One turn moves every row onto another: examples first, then more rows asked:
fugi: [-26.6  -9.6 -15.9  -0.8 -13.0  16.1  31.5  20.1  17.8 -16.8  -1.4  13.7
  17.3   8.6  13.7   4.8  11.6 -14.0 -29.3   4.8]
giki: [ -8.4 -25.3 -28.8 -12.6 -35.9  10.2  12.0  -7.2  31.3  -3.3  -1.2  -5.3
 -17.7  12.1  -6.6   2.0  34.7  14.6  -9.1  20.2]
tamin: [ 21.6 -24.4   6.8  15.6 -30.9 -16.0  18.9 -42.5  -4.6  17.5  -2.7  -2.2
  -3.2 -10.9  16.5  31.6  -9.9   9.5 -34.4 -12.7]
Mato: [  1.1   8.5 -35.1 -14.8 -20.9  -0.4   8.4  20.0  11.5 -17.8  -8.8  29.8
  12.6 -19.3 -14.9  15.3  -2.0   4.5  10.1   8.9]
vavi: [  1.8 -19.4   2.5  15.2  24.0 -38.0  -0.5  13.8 -21.9   6.7 -31.3  -4.9
 -12.0  -4.4  10.6  25.6  -6.4 -12.9  -5.1  11.4]
gagi: [  1.2  -0.2 -34.1  -6.1 -43.9 -11.4  14.7  -3.3  -6.3  -9.0 -12.7  35.6
  10.7 -17.7 -24.1  10.0  21.3   0.1 -10.8  20.2]
seki: [ 18.8 -26.4   5.8  20.8 -25.4 -13.5   9.0 -38.0  -3.6  20.1  -3.6  -0.9
   0.6  -1.0  14.2  35.1  -7.6   7.4 -38.3 -14.3]
bevo: [  8.8  -2.3  32.2  -1.3 -15.3  -4.7  29.2  -8.4   2.1  24.6 -15.3   4.1
  -9.9 -41.5  13.2  28.3   4.7   5.5 -44.9  -6.7]
mimol: [ -1.4   7.0 -38.4  -8.6 -44.1 -10.1  22.9  -0.9   1.3  -3.5 -19.8  29.1
   9.7 -23.0 -20.7   7.1  15.9   1.4  -6.1  20.6]
luz: [-30.1  -6.4 -21.9  17.1 -19.8   1.2  39.3  -7.2  12.8 -10.8  -8.2  16.5
  25.4  13.0   5.2   9.0   1.5 -12.3 -17.4  22.2]
Rof: [-15.2 -25.2  -6.7   3.1  27.4  -5.2 -12.7   1.9 -18.0  -6.6 -14.4 -23.1
 -13.1 -17.2   9.1  25.4  14.1  -5.0   0.9 -20.5]
Ruda: [-13.9 -29.1  -0.1   8.8  29.5   4.9 -14.5  -7.7  -8.4  -0.1  -8.8 -19.3
 -10.9 -14.7  11.4  32.8  12.6  -5.3   2.8 -20.3]
Zof: [ -8.0 -18.4 -33.3  -0.5 -24.0   6.0  23.5  -5.8  35.4  -1.8  -6.3  -3.2
 -10.2  19.1 -10.4  12.8  11.5  11.7  17.0  22.5]
vazu: [  6.4 -19.2  -0.8   3.2  23.1 -42.7  -1.5  15.3 -17.2   3.1 -27.2  -4.7
 -11.4   1.2  14.1  26.6 -10.2 -11.3  -1.9   7.6]
vab: [-10.4 -13.6 -28.1  -5.0 -16.0  -0.4  18.9 -12.1  35.8   1.8  -2.5  -3.7
  -7.9  17.5  -9.0   6.3  12.5  15.7  23.6  26.7]
tonut: [  0.9   8.8 -37.3  -9.2 -28.3  -3.1  15.6  25.7   8.6 -18.3 -11.0  26.1
   1.6 -18.8 -12.9   8.1   2.4   3.3   8.4  13.2]
tid: [-10.3 -16.9 -30.6  -6.4 -22.0   7.0  19.0 -11.5  34.5   2.5  -0.1  -8.6
  -7.2  15.7 -12.2   7.2  14.3  15.1  16.8  24.2]
fozat: [ 11.6  -3.4  34.8  -0.8 -11.2  -6.4  27.4  -9.2  -3.4  19.5 -14.4  13.1
 -15.6 -38.0  16.9  20.4  10.9  -2.1 -41.0  -6.2]
ripav: [ 31.6 -19.4  -3.7   1.9 -10.1 -37.8   7.4 -14.6 -15.3  16.0 -16.2  -1.9
 -21.1  27.4  -6.3  29.7 -17.6 -10.9 -11.8  -7.6]
robek: [-34.1  -9.7 -15.4  14.1 -15.1  -0.6  40.7  -3.2   6.2  -9.8  -4.0  14.8
  28.5  12.7   2.1   6.5   6.0 -14.9 -18.4  23.6]
Pabid: [-32.0  -8.2 -19.2  14.7 -18.3  -5.3  45.9  -7.1   2.1  -3.7  -3.3  16.9
  26.7  18.4   1.0   5.6   6.0 -11.9 -16.9  21.9]
zem: [  6.3 -12.8   6.7   7.9  25.1 -42.0  -7.7  15.4 -17.5   1.7 -25.9  -2.2
 -10.6  -2.9  12.0  25.3  -3.7  -9.8   1.4   8.8]
Dore: [ 30.3 -20.9  -6.7  -7.7 -15.7 -36.4   7.9 -18.1 -22.2  23.9 -21.2   1.3
 -16.4  20.6  -6.5  29.7 -14.5  -9.3  -7.2 -10.7]
Zunud: [  8.2  -6.8  28.2  -0.1 -11.7  -2.3  32.5 -16.4  -2.5  22.4 -15.3   5.6
 -15.5 -45.3   2.0  25.4  11.7   7.6 -42.9  -6.1]
katip: [ 19.3 -24.6   5.6  12.4 -32.0 -16.0   8.4 -40.9  -1.3  19.8  -6.0  -9.3
  -4.6  -3.2  21.4  33.4  -6.7   7.4 -37.9 -14.6]
nir: [ 16.6 -35.1  14.0  13.3 -29.2 -14.9   7.8 -42.9  -6.3  17.7   1.0  -1.9
  -3.0  -3.1  20.3  34.4   0.4   6.3 -31.0 -13.1]
faf: [  1.0 -11.5   5.8   6.6  27.4 -40.3   1.5   6.7 -17.0  10.8 -30.9   3.8
  -8.3  -4.6  17.4  20.7 -12.5 -13.3  -2.6   8.6]
fabe: [-14.9 -21.0 -27.6 -15.6 -41.2  11.3  20.4  -7.3  30.4  -1.4  -8.5  -2.9
 -11.6   7.9  -7.3   8.4  37.4   9.7  -5.8  18.3]
zagon: [-17.1 -20.1   3.8   5.1  23.8   0.6 -12.2   0.7 -18.0  -3.1  -8.6 -26.2
  -6.5 -15.4   9.5  28.1  17.8  -3.5   1.5 -24.4]
nefe: [ 33.7 -19.5  -5.9  -3.7 -14.7 -39.3   4.3 -18.3 -16.6  11.9 -28.4  -0.9
 -17.4  19.1  -8.5  31.3 -17.9 -12.0 -15.8  -5.3]
num: [ 31.6 -24.5  -2.2  -2.9 -16.6 -38.9  12.8 -19.1 -13.0  10.5 -17.6  -1.8
 -15.8  22.8  -0.3  30.3 -23.9  -7.9 -13.2  -9.0]
nazos: [-28.6  -8.8 -16.2   3.9 -15.2  13.3  32.4  17.0  17.4 -21.4  -1.2  15.0
  17.8   6.8  13.8   7.4   8.2 -10.3 -30.0  11.1]
nozud: [  1.5  -0.4  19.5 -22.1   2.9  13.7  18.4  -1.1 -11.5   6.5 -14.6 -11.0
 -28.9 -30.6 -19.3  27.9  16.1  -5.5 -12.9 -32.4]
Kurur: [ 10.5  -0.7  30.7  -0.3 -10.3  -4.7  24.5 -18.3   1.3  25.1 -18.4  12.3
 -10.0 -39.6   5.8  25.7   8.1  10.6 -44.6  -4.7]
Saluk: [ -6.4 -22.6 -25.6 -14.1 -33.7   9.5  12.4  -5.9  31.0  -1.8  -5.7   2.9
 -17.6   9.6  -2.2   0.9  41.9  11.6 -13.1  19.1]
fem: [-14.9 -19.0   0.5  12.0  25.9  -0.1  -8.9  -5.0 -16.2  -3.3 -10.5 -27.8
 -16.8 -16.1   6.9  26.9  13.6  -2.6   5.0 -22.8]
Rotev: [ -4.6  -9.8  13.5 -21.1  10.0  15.1  17.9  -4.8 -14.9   5.2 -17.7 -12.6
 -28.9 -28.8 -20.0  23.1  22.5  -7.3 -17.3 -32.0]
zot: [  4.2  10.6 -33.5 -14.6 -26.8  -1.4  13.5  19.8   7.0 -17.3 -11.6  28.0
   7.5 -21.0 -19.4  10.1  -2.1   5.2   6.5  12.6]
Nam: [-34.4  -7.7 -16.8   1.1 -21.2  11.1  30.2  15.5  16.0 -25.7  -4.0  14.2
  15.7   6.2  13.3   6.5  14.2 -13.3 -22.1   7.6]
Bufum: [  0.1   5.1 -35.1 -11.0 -41.2 -12.1  15.1   1.0  -4.9  -9.8 -14.7  31.7
   7.3 -21.3 -25.2   5.5  16.0  -1.2  -8.7  21.9]
sav: [  0.9  -3.4  17.1 -24.6   2.8  16.0  15.1  -4.8 -11.4  16.4 -18.3 -12.1
 -25.6 -22.7 -18.0  21.0  22.9  -2.6 -17.7 -32.9]
Gutez: [ 10.9  -6.4   9.8 -20.7   5.1  16.5  16.2  -1.4 -12.2  16.9 -12.1  -5.3
 -32.8 -25.2 -17.3  25.0  17.9  -8.1 -12.8 -35.3]

zagon -> sav
Nam -> fabe
Bufum -> robek
Now these:
vab -> Mato
Ruda -> Gutez
Rotev -> Zunud
fem -> nozud

